q486: [128 148 109 103 116 176 194 153 128 125]
q208: [110 148 109 103 116 176 177 162 128 125]
q725: [115 139 101 105 122 165 194 167 126 116]
diff q208: [111 148 109 103 116 176 177 162 128 125]	0, [110]
gone q208: [125 177 116 176 162 148 128 110 103]	[109]
diff q725: [115 139 101 105 122 166 194 167 126 116]	5, [165]
diff q208: [110 147 109 103 116 176 177 162 128 125]	1, [148]
gone q725: [139 101 115 167 126 105 194 122 165]	[116]
gone q208: [116 128 148 110 109 162 103 125 177]	[176]

q770: [111 112  99 207  44 156 206]
q722: [100  71 135 138 153 143 116]
q452: [ 68  71 135 138 153  69  94]
q430: [100  71 135 205 150 100  79]
gone q452: [ 94  69  71  68 135 153]	[138]
gone q452: [135  94  68 153  71 138]	[69]
diff q722: [100  71 135 139 153 143 116]	3, [138]
diff q770: [111 111  99 207  44 156 206]	1, [112]
gone q770: [156  44 207  99 206 111]	[112]
gone q770: [112 156  44 111  99 207]	[206]

q147: [153 122 143 143 142 136 132 124 121 124 145 125 121 153 154 139 123 141
 122 121 123 139 122 122 122 121]
q444: [ 98 132 126 126 119 125 130 132 133 130 104 132 132 126 115 125 132 129
 132 132 131 127 132 132 132 133]
q255: [ 48 137 122 121 101 116 119 134 139 135  73 132 139 121  82 118 137 124
 136 138 135 122 137 137 138 139]
q437: [114 120 149 150 150 149 136 121 118 123 121 121 119 149 179 151 118 148
 120 119 122 150 120 120 119 117]
q704: [179 134 112 112 109 112 123 133 135 131 156 134 134 113  73 111 136 116
 134 135 131 113 134 134 135 135]
q48: [ 98 127 136 136 130 133 131 128 127 127 107 128 126 135 137 135 128 138
 127 127 127 135 127 127 127 127]
q286: [147 122 143 143 142 136 132 124 121 124 142 125 121 140 154 139 123 141
 122 121 123 139 122 122 122 121]
q690: [111 123 145 144 138 142 132 124 123 124 115 125 122 144 149 144 124 147
 124 123 123 145 123 123 123 122]
q589: [111 123 145 144 122 142 132 124 123 124 115 125 122 144 149 144 124 147
 124 123 123 145 123 123 123 122]
diff q255: [ 47 137 122 121 101 116 119 134 139 135  73 132 139 121  82 118 137 124
 136 138 135 122 137 137 138 139]	0, [48]
diff q147: [153 123 143 143 142 136 132 124 121 124 145 125 121 153 154 139 123 141
 122 121 123 139 122 122 122 121]	1, [122]
gone q704: [179 113 156 135 135 131 109 111 112 134 131 133 134 135 112 134 134 116
 113 134 134 135 136 112 123]	[73]
gone q147: [121 122 123 123 121 141 153 142 122 122 143 139 143 145 136 132 125 153
 124 121 124 122 139 122 121]	[154]
gone q48: [127 127 137 128 127 127 133 135 136 127 135 127 136 135 107 127 128 138
 128  98 126 131 127 127 127]	[130]

q929: [ 92 196 183 176 180  53 110 179  65]
q867: [ 52 153 204 188 137 118 205  99 181]
q951: [ 93  50 201 117 206 130 125 194 133]
diff q867: [ 52 154 204 188 137 118 205  99 181]	1, [153]
gone q929: [176  65 179 183  53 180  92 196]	[110]
gone q867: [ 99 205 188 137 181 153 118  52]	[204]

q588: [137  62 178 170 145 135 171]
q943: [116 167 177  83 101 200 171]
q132: [137 132 161  79 138 143 138]
q552: [137  84 191 120 138 135 155]
gone q132: [132  79 138 143 138 161]	[137]
gone q588: [137 145 170 135  62 178]	[171]

q780: [194 182 141 137 135 147 133 162 107 114  90 140 138 141 107 157 156 162
 104 202 159 131 203 184 105 177 174 207 120 200 193 113 148  91 188 179
 107 102 185  98 161 172  89 175 141 125 165 155 179]
q156: [145 143 139 138 139 138 137 142 131 135 131 138 139 138 133 141 141 142
 133 145 141 137 146 143 133 142 142 146 135 146 145 157 160 155 166 165
 157 156 165 154 163 164 154 164 160 158 162 163 165]
q228: [181 168 155 144 165 143 137 170  96 136 108 140 161 140 113 162 165 170
 115 170 160 140 185 166 115 161 167 177 122 190 186 135 127 123 192 192
 145 121 165  95 170 168 111 164 139 134 148 180 190]
q842: [145 143 139 138 139 138 137 142 131 135 131 138 139 138 133 141 141 142
 133 145 141 137 146 143 133 142 142 146 135 146 145 135 137 132 146 145
 135 133 143 131 142 142 131 142 138 136 140 142 145]
q268: [110 112 114 115 114 114 115 113 118 116 119 115 114 115 117 113 113 113
 117 110 113 115 110 112 117 112 112 110 116 110 110 116 115 118 110 111
 116 117 112 119 113 112 118 112 115 116 113 113 111]
q822: [145 143 139 138 139 138 137 142 131 135 131 138 139 138 133 141 141 142
 133 145 141 137 146 143 133 142 142 146 135 146 145 135 137 132 146 102
 106 106 102 107 103 103 107 103 105 105 103 103 102]
diff q842: [145 143 139 138 139 138 137 142 131 135 131 138 138 138 133 141 141 142
 133 145 141 137 146 143 133 142 142 146 135 146 145 135 137 132 146 145
 135 133 143 131 142 142 131 142 138 136 140 142 145]	12, [139]
diff q780: [194 182 141 137 135 147 133 162 107 114  90 140 138 141 108 157 156 162
 104 202 159 131 203 184 105 177 174 207 120 200 193 113 148  91 188 179
 107 102 185  98 161 172  89 175 141 125 165 155 179]	14, [107]

q833: [146 118 123 121 134 130 193 138 111 124  92 161 117 129 153 153 140 129
 104 135 138 111 132 149 126 130 152 123 129 138  92 103 145 144 136 157
 133 157 129  92 136 157  90 141  99 162 162 126 118 114 155 109 146 149
 139 131 155]
q741: [126 129 126 122 133 131 126 126 122 134 132 135 128 124 125 130 133 131
 127 126 130 132 121 131 127 135 132 134 127 127 127 134 121 127 121 131
 117 127 123 127 125 129 123 119 126 128 131 132 132 128 129 125 127 125
 128 128 122]
q767: [137 135 126 131 125 134 141 127 122 129 127 149 133 121 130 133 132 130
 109 125 141 140 117 125 121 135 131 124 126 130 121 127 135 134 126 132
 116 128 118 123 114 117 113 117 120 134 145 136 121 116 143 134 131 142
 124 127 136]
q422: [144 129 119 118 122 137 162 134 121 138 117 156 125 124 133 132 133 131
 110 138 139 136 125 128 119 126 135 130 129 132 119 117 143 141 136 142
 126 136 135 103 118 127 112 134 114 144 154 129 119 115 156 140 137 152
 125 124 138]
q878: [132 133 123 128 125 134 137 130 124 136 125 146 135 124 124 130 136 129
 114 127 137 143 118 121 121 130 131 128 127 132 122 127 133 132 129 127
 124 120 126 117 116 127 120 125 125 132 148 131 126 119 139 135 133 140
 122 125 133]
q972: [146 118 128 133 132 124 192 139 117 111  88 153 119 133 158 154 136 125
 101 132 137 104 137 146 128 125 150 114 128 140  90  98 151 142 141 153
 142 158 125 100 140 156  92 146 100 161 158 124 114 113 148 106 147 150
 140 134 163]
q114: [142 124 116 112 128 138 173 140 115 138 109 160 122 127 139 137 139 127
 107 138 137 128 127 132 119 126 143 133 126 133 111 112 142 140 138 149
 131 142 135  97 124 141 108 142 110 148 158 126 120  98 155 132 142 151
 127 124 140]
q404: [133 127 131 132 125 128 134 120 129 135 123 134 129 124 124 132 129 138
 131 133 132 137 124 134 130 130 127 123 137 133 123 127 131 137 124 123
 125 125 134 115 125 130 118 123 124 138 141 130 130 121 138 124 119 130
 131 130 133]
q637: [122 128 126 133 130 126 128 134 128 125 121 127 132 132 129 131 135 122
 123 123 127 126 128 124 127 126 132 126 125 132 122 125 129 124 132 124
 137 122 125 127 131 140 130 134 130 127 134 125 129 129 120 122 134 127
 127 128 133]
q155: [144 117 126 134 129 125 192 138 119 122  82 156 123 133 150 153 142 129
 104 135 137 115 134 144 128 123 149 113 134 146  87  97 152 146 142 144
 147 147 134  87 138 164  92 149 103 165 171 122 118 111 151 105 149 150
 139 133 166]
diff q972: [146 118 128 133 132 124 192 139 117 111  88 153 119 133 158 154 136 125
 101 132 137 104 137 146 128 125 150 114 128 140  90  98 151 142 141 154
 142 158 125 100 140 156  92 146 100 161 158 124 114 113 148 106 147 150
 140 134 163]	35, [153]
diff q878: [132 133 123 128 125 134 137 130 124 136 125 146 135 124 124 130 136 129
 114 127 137 143 118 121 121 130 131 128 127 132 122 127 133 132 129 127
 124 120 126 117 116 127 120 125 125 132 148 131 126 118 139 135 133 140
 122 125 133]	49, [119]
gone q404: [129 130 138 124 123 135 123 133 120 125 131 138 130 133 133 124 137 125
 129 119 127 125 124 123 131 128 123 138 129 131 133 132 134 130 134 141
 124 127 124 123 137 134 115 130 132 124 127 130 131 132 134 130 121 137
 125 130]	[118]
diff q422: [144 129 119 118 122 137 162 134 121 138 117 156 125 124 133 132 133 131
 110 138 139 136 125 128 119 126 136 130 129 132 119 117 143 141 136 142
 126 136 135 103 118 127 112 134 114 144 154 129 119 115 156 140 137 152
 125 124 138]	26, [135]
gone q422: [110 125 119 156 137 132 152 129 124 138 138 139 125 133 142 122 129 115
 125 112 136 127 117 126 136 134 162 117 126 121 114 135 131 129 156 118
 138 141 118 119 135 132 128 130 134 103 124 137 136 144 143 154 133 119
 119 144]	[140]
gone q114: [124 110 148 127 141 115 108 128 142 124 126 142 126 138 158 138 137 126
 119 120 127 135 132 116 138 127 122 132 140 139 127 142 128 112 142 133
 160 137 140 111 151 124 133 143  98 140 138 107 131 155 109 149 112 139
 173 142]	[97]
diff q972: [146 118 128 133 132 124 192 139 117 111  88 153 119 133 158 154 136 125
 101 132 137 104 137 146 128 125 150 114 128 140  90  98 151 142 141 153
 142 158 125 100 140 156  92 146 100 161 158 125 114 113 148 106 147 150
 140 134 163]	47, [124]

